In the rows, 128 means zero.
The rows of Y fall into several groups, and each row is roughly a mix of its group's hidden directions.
Y, 149 rows:
[[167 115 157 129 149 161 193 132  82 147 138]
 [128 110  73 184 153 170 127 100  99 125 112]
 [145  91 139 126 134  81 153 152 128 172  68]
 [121 101  53 178 131 154 133 127 124 130 160]
 [122 170 154 166 107  92 104 148  66 120 144]
 [ 97 131  98 161 124 154 163 101  61 104 134]
 [139  99 166 151 145 168 165 156  67 123 118]
 [127 178 136  78 155  89  79 127 130 130  95]
 [106 130 139 165  93 116 107 132 192  90 166]
 [161 102 118 156 160 183 181 161 142 118 134]
 [131  95 166 126  83  69  93 118 140 133 163]
 [163 121  94 159 154 139 121 133 192 134 176]
 [147 102 154 179 158 179 123 137 151 134  80]
 [125 186 173 159  99 144 137 133 177 121  99]
 [198 153 124 103  85 152 141 112 102 154 109]
 [138 117 130 143 140  88 120 114 199 153 180]
 [112 165 179  89  77  98  98 125 110 110 126]
 [156 114  87 106 103 119 197  95 111 155 128]
 [131 104  71 124  72 115 178 104 119 140 107]
 [196 131 161  93 121 113 130  99  83 103 121]
 [117  69  98 143 162 139 174 130  96  93 150]
 [146 143 136 114  85  90  62 122 163 133 160]
 [119 163 161 134  68 109  91  88 107 159 122]
 [109 138 149  97 146 169 198 129 144 168 113]
 [121 160 162 124 167 119  87 191 109 154 111]
 [158  82  87 153 160 170 132 123 107 139  83]
 [124 171  88 118 165 173 133 129 105 163  82]
 [114 158 105 132 162  90  54 131 146 135 102]
 [108  64 136 139 125 133 182 168 144 120 163]
 [101 124  50  94 172 142 119 115 117 141 138]
 [170  96  59 147 112 116  83 149 132 132 131]
 [ 79 144 169 103 120  71 133 107 111 166 110]
 [ 94 150 143 125  62  81 101 101 157 125 133]
 [142 141 185 147 122 178 162 173 137  98 115]
 [150  44 141 168 153 152 120 126 117 138 125]
 [119  92 106 144 113 105 107  60  77 140 117]
 [119 168 182 126 124  84  89 106  99 165 132]
 [ 74 122  90 125 134 112 159  91  67 133 135]
 [123  87 110 136 126 170 183  93 153 128  82]
 [182 149  84  98 144 125 123 143  91 174 106]
 [ 56 116 108 129 182 161 144 120 143 150 122]
 [119 125 135  79  94  54 110 102 117 146 145]
 [ 94 189 170 109 123  98  96 166 139 143 134]
 [161 139 134 124 164 138  88 196 146 167 119]
 [134 136  93 183 132 126  72 109 121 144  77]
 [166 126  99 109 128 142  58 112 169 134  94]
 [169 116  66 116  75 133 104 117 143  98 108]
 [203 107 101 154 139 158 126 114 160 136 160]
 [108 155 169  86 129 112 135 112 189 170 117]
 [153  92 170 140 154 116 187 146  89 143 153]
 [187 107 186 158  87 130 109 125 137 117 110]
 [197 143 113 103  77 111 147 147 138  93 131]
 [ 65 135 140 140  84  98 133 105  75 137 116]
 [188 123  96 149  75 126 113 116  84 109 143]
 [ 36 133 135 125 127 102 158 123 105 133 120]
 [127 123 132 195 124 148 148 133  92 135  64]
 [156 132  57 157 108 128 102  95  96 113 152]
 [144 118 110 142 145 118 199 160 158 132 178]
 [171 158 150  74 112 111 123 126 188 145 112]
 [ 69 134 153 133 191 137 155 124 129 165 149]
 [ 77 143 132 159 161 149 198 149 125 123 137]
 [124 106  99 122 170 201 155 121 128 107 162]
 [163 121 118 125  94 158 163 177 163 176 113]
 [ 98 136 199 126 116 153 164 120 133  97 170]
 [191 106 156 106 131 120 176 169 107 114 109]
 [100 176 173 120 133  97 159 106  73 130 134]
 [188 117 155 169  98 156 114 141 114 110  82]
 [164 125  78 141  70 138  89  96 101 122 122]
 [166  94  93 179 131 129 127 105  69 108 130]
 [106 137 198 131 144 138 156 133  81 167 107]
 [180 131 138 185  90 111  79 113 144 125 117]
 [151 146  79 135  96 139 155 130  80  89 170]
 [134  90 164 107 127 161 163 180  81 123 149]
 [ 69 131 145 102 166  88 134 143 183 122 126]
 [188  96  83 131 131 156 146 148 156 168 113]
 [133  96  87 148 120 165 110  75  94 106 167]
 [174 129 124 121  91  99 140 124  49 130 117]
 [150 175 179 112 130  81 125 132 122 138  74]
 [ 84 114 103 128 171 183 141  93  89 117 117]
 [121 153 122  79 176 145 103 130 145 156  70]
 [166  89  86 147 157 127 179 162 129 152 106]
 [ 85 113 138 102 183 112 159 164 173 113 115]
 [109 164 100 153 129 205 140 122 133 160 103]
 [155 139  89 132  83  93  84 125  87  90 120]
 [103 153 169 114  88  52 123 120 130 140 139]
 [112 139  68  86 184 148 107 131 102 143 115]
 [178  75 132 127 159 183 150 157 125 135 139]
 [ 95  95 119 122 147 125 173 193 147 167 128]
 [152  86  95 171 132 123  75 135  93  90 129]
 [187 108 113 103 157 172 121 117 167 163 109]
 [ 85 150  90 113  94 152 159  80 121 170 128]
 [ 85 124  80 184 148 174 135 101 117 119 127]
 [113 191 150 130  81 118 107 151  92 100 100]
 [176 106 139 149  88  75 131 148 151 104 167]
 [130 140 152 135 173 157  94 168 178 152  93]
 [131 155 180 134  89  94 179 170 128 115 138]
 [107 137 200 113 173 118 145 170 145 128 109]
 [ 88 158 148  96 151 128 133 146 169 163  73]
 [162 121  55 186 119 131 127 122 108 141 143]
 [140 144 111 133  96  83  79 170  88 126 164]
 [132 107  94  94 183 169 170 132 153 153 110]
 [129  96  82  97 121 111 180  78  94 126 125]
 [183 144  93 123 147 152 139 101  66 131 104]
 [153 132 102 136  91 176 158 125  62 127 107]
 [ 73 169 170  90 105 104 144 128 117 111 161]
 [112 168 167 109 164 107  68 162 133 127 152]
 [143 104 111  76 131 115 103 125  82 192 128]
 [106 160 209 140 162 144 138 133  98 116 135]
 [ 79 141 112  67 162 163 104 148 157 137 132]
 [ 61 143  71 122 134 111 136 103  86 134 128]
 [132 122 112 122 109  94  56  85 109 147  94]
 [110 107 191 131 107 152 174 142 164  93 143]
 [152 124 125 112 168 144 183 136  72 140  86]
 [111 109 157  88 136 148 103  72 108  77 149]
 [186 114  68 169 116 149 144 133 100 110 136]
 [ 52 147  97 108 121 138 168 100 127 155 121]
 [138 102 109 130 187  69 127 143 137 110 175]
 [140 160 176  80 103 106  83 116 131 165 109]
 [169 149 184 103  80  98  97 112 130 150 121]
 [158 123  77 150  70 103 116 101 133 113 170]
 [105 118  80 139 137  84 110  94  75 114  93]
 [109 150 150  89 158 118  76 183 158 144 129]
 [170 146 116 148  63  91 100 116  90 110 126]
 [153  71  95 160 138 171 147 139 125 135  79]
 [152  60 107 131 115 106 143 144 124 107 188]
 [139 159 141  86 176 114 176 111 105 173 114]
 [ 90 135 111 138  68  85 142 111  77 109 123]
 [179  89 122  88 134 140 124 133 178 139  81]
 [146 193 140  86 156 120 111 129 117 140  73]
 [173 162 128 124  96 101 155 151  87 165 166]
 [ 96 118 157 169  58 141 113  92 144 139 142]
 [144  96  99 143 161 177  75  96 131 137  96]
 [160  92 101 122 125 116 149 134  47 124 152]
 [110 103 150 133 125  57  97 116 143  81 156]
 [130 194 141 106 121 148 107 135 145 178  83]
 [125 179  85  97 167 128 106 159 135 163  94]
 [106 120 177 129 159 103 159 155 186 161 120]
 [110 181 111 115 120  89 109 146 158 175  85]
 [125  99 151  59 151  79 132 166 121 144 129]
 [190  89 109 150 161 153  85 146 145 104 130]
 [132 167  96 123 168 128 157 188 147 149  91]
 [106 110 145 146  73  94 167 109 156 126 178]
 [146 110  66  98  96 106 153  80 150 131 150]
 [139  98 180 145 175 121 143 175 159 103 149]
 [182 120 118 130 112 142 114 202 130 162 149]
 [ 48 144 135 122 147  73 145 123 121 133 147]
 [112 119  95 129 130 158  78  62  99 110 151]
 [128  69 135  94 133 101 113  90 102 163  86]
 [162 130 148 129  68  87  76  95 115 121 131]]
Each list below has one row that fits no group; the rest each fit one group, if only roughly. Name that row.
  * J921: [147 127 107 104 156 204 140 130 144 152  85]
  * J498: [ 75 127 175  87 110 127 122 139 117  91 175]
  * J380: [148  90  79 188 142 140  99 108 129 107  98]
  * J157: [126 145  67 128 111 113 103  88 111 114 187]
  * J814: [ 88  85 126 142 106 133 132  82 103  66 132]
  * J331: [ 99 137 144 118 116 124 182 109  59 164 123]
  * J164: [137 156  81 147 119  93  59 125 156 126 150]
  * J893: [155 118 100 177  83  91  91 118 144 123 169]
  * J685: [123 152 134  71 154 106 125 191 166 145 117]
  * J599: [126 114  77 116 136 196 118 119 109 141  79]
  * J272: [173 125 140  96 139 157 120 163 195 153 113]
 -> J272
  * J890: [115 126  82 109 158 166 109 126  88 139  67]
  * J8: [140 125 204 146 119 159  95 130 176 144 133]
  * J794: [140 151 103  91  83  65 108 138  92 136 109]
  * J492: [124 140  81  99 140 131 145 126 147 115 209]
  * J133: [170 142 119  99 149 168 102 148 183 120  87]
  * J352: [120 107 121  83 123  73  66 127 133 142 161]
  * J963: [ 87 168  88  94 105 102  92 106 150 131  91]
  * J585: [131 110 122 155 183 140 109 136 198 157 112]
  * J729: [135  73 150 140 115 179 147 128 143  77 162]
  * J461: [138 123 157 194 108 169 175 112 105 115 114]
  * J967: [174 155 185 116 148  95  79 142 110 140 121]
  * J608: [113 123  64  89 166 144 156  86 102 126 125]
 -> J608
  * J226: [135 137 112  78 119  62 131 145 162 150 167]
  * J460: [109 108 149 138 170 117 130 160  55 113  95]
  * J885: [160 189 137 108 113 111 107 168 181 135 116]
  * J257: [138  77 150 168 129 128 186 110  79 126 127]
  * J758: [176 101 101 177 116 150  91 109 101 127  89]
  * J771: [ 93 169 103 126 179 167 139 164 166 125 145]
  * J930: [175  81 137 176 112 126 138 135  95 111 175]
  * J389: [185 115 190 144 165 147 107 157 121 129 114]
  * J952: [164  98  78 133 113 144 156 129  60 116 119]
  * J343: [142  95 119  58 105 120 146 115  75 115 148]
  * J501: [154 105 177 162 114  99  59 123 123 112 135]
  * J748: [128 152 142 154  84 137 109  83 121  87 185]
  * J363: [ 82 145  89  96 126 138 175 124 160 177 131]
  * J419: [128 154 129 151 136 182 177 173  99  93 132]
  * J269: [147 105 135 139 150 159 177  95  66 101 111]
 -> J363
  * J222: [180  94 124 182 106 166 100 104 106 139 140]
  * J328: [119 185 176 131 118 132 136  99 185 129 157]
  * J915: [143 161  97 135 120  60  76 112 112 122 152]
  * J263: [100 142 108 135  91  98 175  88  75 124 104]
  * J277: [144 151 184 126 127 137 192 146 143 142 173]
  * J628: [138 128  59 172 128 159 118 124 147  95 166]
  * J919: [124 118 135  65 117  78 129 164 179 115 132]
  * J213: [129  81 112 166 106 106 113 120 148  91 190]
  * J456: [151 117 150 116 149 142  86 154 162 151  59]
  * J291: [173  76 107 146 132 145 129 168 107  80 101]
  * J36: [141 132  70  90 115 141 132 137  59 109 110]
  * J459: [146  63  82 131 134 123 141  96  80 105 126]
  * J987: [122 133 199  83 130 149 131 148 171 122 157]
 -> J919
  * J530: [ 99 172  98 124 130 183  81  99 145 156 124]
  * J738: [123 106 107 137  90 103  91 112  60 123  92]
  * J663: [197 117 152 126 119  80 159 136  90 132 110]
  * J401: [188 118 138 166  67 127 150 141 146 121 157]
  * J762: [120 100 127  76 179 139 160 130  72 126 109]
  * J177: [116 145  79 108 163 202 137 153 138 139 125]
  * J973: [110 110 119 100 159 130  95  64  73 119 120]
  * J808: [132  94  88 173 129 150 148 134 145  93 188]
  * J653: [102 126  65 111 150 148 157  70 101 125 116]
  * J516: [ 76 152 102 136 140 127  97  93  70 160 116]
 -> J653
  * J716: [110 164 117 146 128 191 147 158 186 116 125]
  * J856: [ 98  77  58 116 109 102 109 121 128 109 107]
  * J690: [169 157 125 142  73  91 134 126 110  99 178]
  * J49: [ 99 175 134  69 107  99 146 116 147 159  95]
  * J837: [153  80 104  83 159 141 168  89 115 119 156]
  * J90: [156  79 100 116 131 116 180 182 132 123 157]
  * J596: [146 168 158 111 119 154  70 154 179 110 133]
  * J185: [113 118 104  62 145 160  91 101  99 141 160]
  * J41: [151 106 143 166 132 134 177  96  66 103 115]
  * J503: [100 123  95 138 133 136  87  82  73 134  86]
  * J413: [105 109 180 100 159 109 158 147  92 123 178]
  * J904: [157 168 123 120  90 124 104 151 193 153 156]
 -> J413
  * J244: [147 131  67 157 149 112  84 154 149 133 174]
  * J481: [152 133 189 137  89 103 146 147 172  89 141]
  * J396: [113 106  93 129  65 102  95 113 148  88 156]
  * J311: [157 135 160 136  62 111  95 107  88 105 105]
  * J746: [166 152 119 101 124 135 124 154 199 171 143]
  * J564: [182  87 157 117  97 111 151 142 138  93 171]
  * J625: [124  72 128 118 138 157 161  98  61 122 142]
  * J602: [143 142  95 130 113  69  70 114 164 152 144]
  * J792: [120 146 152 150  80  78 145 100 120 115 185]
  * J35: [ 89 135 184 141 132 159 180 136 151 137  89]
 -> J244
  * J862: [182 118  82 116 121 165 122 102  78 151 145]
  * J970: [146 113  87 149  61 122 168 132  86 142 130]
  * J847: [178 128 183 146 116 133 164 151 159 128 172]
  * J569: [147  61 120 155 167 163 105 156 142 101 117]
  * J949: [188 121 166 134 113 187 124 139 148  96 149]
  * J761: [108 129 122 169  91 175 147 104  67 143 142]
  * J752: [124  96 111  90 163 122 112 135 204 132 103]
  * J607: [103  63 127 130 178 100 164 125 101 146 147]
  * J284: [102 135 156 112 172 191 149 169 153 112 117]
  * J707: [ 89 155 141  75 131 111 157 125 103 186 108]
 -> J707
  * J657: [ 98 106 167 142 192 131 152 152  81 141 116]
  * J439: [166 122 137 159 116 162 179 163 104 168  98]
  * J266: [106 120  94 157 142 200 134 112 170 132 155]
  * J673: [153 138 158 138  99 135 138 164  65 123 181]
  * J796: [176  81 140  91 124 142 178 147  91 139 142]
  * J523: [145 110 162  85 131 133 177 166 106 176 107]
  * J201: [184  92 134 120 127 171 172 128 131 122 177]
  * J650: [164 150 137 104 139 129  78 127 146 193  93]
  * J471: [146 177  82 103 150 193 118 123 122 137 110]
  * J891: [ 77 131 157 112 157 163 179 160 143 121  95]
  * J64: [110 179 129 155 100  98  78 131 182 132 125]
  * J972: [138  83  78 120 160  97 108 127  75 116  99]
 -> J650
  * J265: [136 108  93 185  96 140 115 102 100 113 181]
  * J490: [144  83 119 143 137 122 197 145  87 144  93]
  * J451: [132 180 157 116 144 131 145 136 186 174  98]
  * J262: [125 122 181 120 125  88 159 181 172 103 133]
  * J765: [111 107  74 164 140 131 129 120 145  66 168]
  * J34: [171  90  85 125 120  86  83 129 141  89 139]
  * J872: [ 76 118 108 109 165  80 128 120 155 178 116]
  * J768: [148 124 129 142  55  94  76 119 125  97 128]
  * J223: [ 79 160 173 120 113  77 140 103 128 160 152]
  * J369: [132 151 137  96 151 115  55 152 100 164 105]
 -> J369
  * J94: [145 117 158 146 122 140  94 136 102  83 199]
  * J767: [ 89 189 126  78 127 116 145  98  99 121 159]
  * J719: [123 127 126 140  97  81 119 115  46 134 109]
  * J499: [ 81 138 134  61 140 108 135 148 153 152  87]
  * J491: [157 137 143 124  81 130  54  95 109 108 116]
  * J845: [151  57  93 136 133 147 134 114  85  93 146]
  * J631: [ 99  87 140 160 149 151 155 169  79  92 121]
  * J65: [148  61 127 154 100 106 140 133  70 125 109]
  * J679: [ 82 160 138 170 106 119 115 145 196 134 130]
  * J355: [135 181 114  99  73 113 104 108 180 123 130]
 -> J767
  * J580: [141 157  85 122 134  97 155 112 115 179  73]
  * J698: [178 145 146 164 130 169 125 154 185 157 131]
  * J828: [122 118 146 164 152 163  73 173 167 126 101]
  * J333: [163 178 145 133 116 177 160 118 112 150  80]
  * J190: [125 168 158  88 121 176 153 170 122  84 134]
  * J594: [137 117 107 181 108  61 101 124 145 101 155]
  * J374: [137 121 120 119 130  53 103 123 176 172 135]
  * J408: [126  82 121 149 105  79 140  97  86 155 169]
  * J278: [141  52  81 135  96 135 121 156 114 105 125]
  * J827: [154 110 137 151  99 105 163 118  74  85 170]
  * J974: [161 142 162 178 110 146 156 157 167  97 160]
  * J547: [138  66 119 174 111 137 171 119 109 103 166]
 -> J827
  * J437: [ 86 125 154 139  90 102 148 105  72  86 145]
  * J52: [100 123 123 110 162 166 151 102  72 166  93]
  * J97: [141 117 165 183 134 177 121 121  72 148 135]
  * J754: [143 133 117 151 106 145 118 126 207 113 178]
  * J29: [138 154 175 125 106 142 201 103 116 135 161]
  * J221: [ 73 120 163 146 158 100 169 136 158 129 171]
  * J235: [128  78 110 138 163 120 151  93  60 114 125]
  * J400: [140 133  98 141 118 115  53 141 184 118 142]
  * J42: [143 169 165 146  78 110  99 132 187 132 132]
  * J787: [118 177 150 153 159 133 167 146 137 121  63]
  * J312: [ 92 134  87 111 133  68 106 102 150 153 168]
  * J923: [117 132  95 130 126 191 117  79 151 178 121]
  * J701: [141 185 139 105  66 107 104 110 125 136 166]
 -> J701
  * J214: [180 108 141 146 180 166 117 171 107 137 152]
  * J178: [ 84 116 161  78 125  94  93 158 167 149 130]
  * J597: [158 154  83  93  91 116 108 116  83 114  87]
  * J19: [ 67 141 160 180 118 141 153 142 170 130 109]
  * J100: [105 126 169 152 101  85 149 124  60 124 147]
  * J362: [133 178 140 115  86 110 105 132 182 133 177]
  * J568: [104 165  95  91 121  82  80 128 116 115  88]
  * J785: [105 142 191  99 131 148 180 164 138 103 141]
  * J644: [143  96 148  72 130 158 173 163 114 168 135]
  * J554: [107 119 141 142 172 157 191 154 126 179 129]
  * J725: [172 145 114 112 145 166  97 176 183 124 117]
 -> J554
